In the data rows, the value 128 means zero.
Here are some points:
array([103, 122,  98,  85, 150, 112,  79, 129, 117, 123, 143, 126, 178, 107, 113, 110])
array([119, 146,  88, 151, 120, 112, 110, 139, 131, 155, 111, 117, 134,  86, 172, 118])
array([100, 103, 117, 133, 121, 113, 120, 133, 134, 125, 125, 197, 150, 117, 157, 142])
array([112, 132, 165, 129, 106, 154, 147, 113, 127, 109, 144, 124, 118, 196,  90, 161])
array([163, 141, 152, 121, 155, 146, 154, 122,  92, 155, 103, 102,  87, 184, 135,  79])
array([173, 190, 117, 104, 160, 145, 159, 118, 123, 154,  88,  92,  55, 119, 128,  73])
array([129, 122, 152, 102, 132, 131, 129, 132, 147, 100, 133, 114, 130, 148, 118, 138])
array([255, 255,  62, 113, 164, 187, 123, 146, 100, 189,  84,  51, 121, 107,  77,  26])
array([160, 161, 145, 115, 174, 129, 125, 119, 115, 156, 135,  81, 132, 116, 119, 103])
array([132, 117, 184, 137,  98, 155, 139,  94, 118, 113, 137, 145, 105, 189, 114, 116])
array([126, 134, 140, 131, 146, 127, 159, 148, 116, 138,  92, 134, 145, 147, 154, 141])
array([ 80, 129, 165, 132,  96, 126, 109,  92, 132,  88, 186, 165, 148, 163, 115, 204])
array([109, 129, 179,  95, 141, 133, 143,  94, 111, 118, 138, 104, 123, 198,  75, 149])
array([ 81,  90, 101, 141, 142, 120, 134, 132, 126, 131, 129, 171, 155,  98, 168, 157])
array([  4,  61, 173, 172, 119,  82, 127, 165, 148,  92, 180, 198, 132, 126, 152, 206])
array([119, 112,  66, 153, 103, 124, 119, 141, 130, 122, 117, 103, 114, 108, 186, 135])
array([154, 124, 134, 135, 111, 154,  91, 162, 140, 161, 117, 142, 107,  94, 188,  97])
array([164, 164,  70, 139,  46, 159, 103, 111, 132, 145, 149, 144, 128, 127,  87, 115])
Then 15 other points, each followed by its number:
array([218, 149, 168, 110, 121, 138,  96, 106, 103, 155, 145,  67, 109, 167,  50, 100]) 0
array([ 48,  51, 153, 137, 113, 124, 133, 148, 152,  87, 152, 181, 132, 146, 170, 196]) 1
array([142, 169, 133,  85, 184, 103, 138, 118, 134, 169, 139,  82, 118,  87, 132,  77]) 2
array([ 90, 147, 155, 139, 156,  89, 108,  64, 133, 137, 147, 125, 127, 136,  96, 129]) 3
array([ 83, 124,  98, 126, 103, 133, 117,  92, 152,  96, 152, 131, 135, 158,  94, 144]) 4
array([124, 113, 173, 128, 101, 153, 139, 109, 121, 135, 150, 138, 125, 219,  80, 165]) 5
array([206, 129,  99, 126, 117, 128,  97, 123, 143, 141, 122, 134, 117, 131, 104, 109]) 6
array([184, 151,  78, 147, 121, 171, 130, 146, 123, 164, 115, 103, 113, 121, 139,  89]) 7
array([231, 202,  63, 126, 178, 150, 161, 103, 111, 191,  66,  66, 115, 116,  91,  44]) 8
array([ 63, 102, 142, 117, 181,  88, 148, 133, 126, 105,  91, 165, 159, 143, 162, 145]) 9
array([ 88,  83,  89, 139, 148, 136, 130, 106, 157, 135, 137, 164, 134, 115, 141, 151]) 10
array([ 94, 109, 128, 106, 162,  73, 128, 161, 145,  91,  83, 165, 132,  84, 155, 120]) 11
array([135, 118, 178,  95, 117, 136, 141, 101, 115, 136, 134, 144, 137, 178,  64, 148]) 12
array([146, 161, 121, 121, 174, 105, 156, 162, 132, 167, 126,  83, 134,  81, 146,  72]) 13
array([102, 130, 163, 109, 118, 117, 125,  98, 121, 119, 170, 139, 131, 131,  98, 159]) 14
Which of these numbered points is nearest to each point below, looking only along the 5 directions in which the first points spread most? Its number follows each.
array([207, 118, 108, 122,  93, 131, 146, 175,  76, 152, 108,  88,  91, 123, 168,  86]) > 7
array([140, 170, 157, 120, 113, 136, 139,  96, 107, 122, 189, 117, 133, 160,  76, 121]) > 12
array([ 58,  48, 171, 124, 112,  92, 126, 151, 144,  74, 171, 207, 105, 123, 132, 210]) > 1
array([218, 176,  34, 120, 170, 146, 163,  98, 111, 182,  67,  91, 136, 108, 136,  30]) > 8
array([ 26,  15, 190, 155, 109, 156, 120, 142, 137,  68, 178, 181, 128, 176, 118, 241]) > 1
array([ 82, 108, 141, 144,  96, 121, 119, 156, 138, 119, 145, 145, 106, 133, 156, 159]) > 10
array([148, 149, 106, 139, 120, 127,  80, 136, 105, 158, 138, 117, 140, 126,  94, 100]) > 6
array([180, 129, 164, 159, 130, 167, 178, 142, 100, 147, 101,  94, 121, 135, 128, 103]) > 7
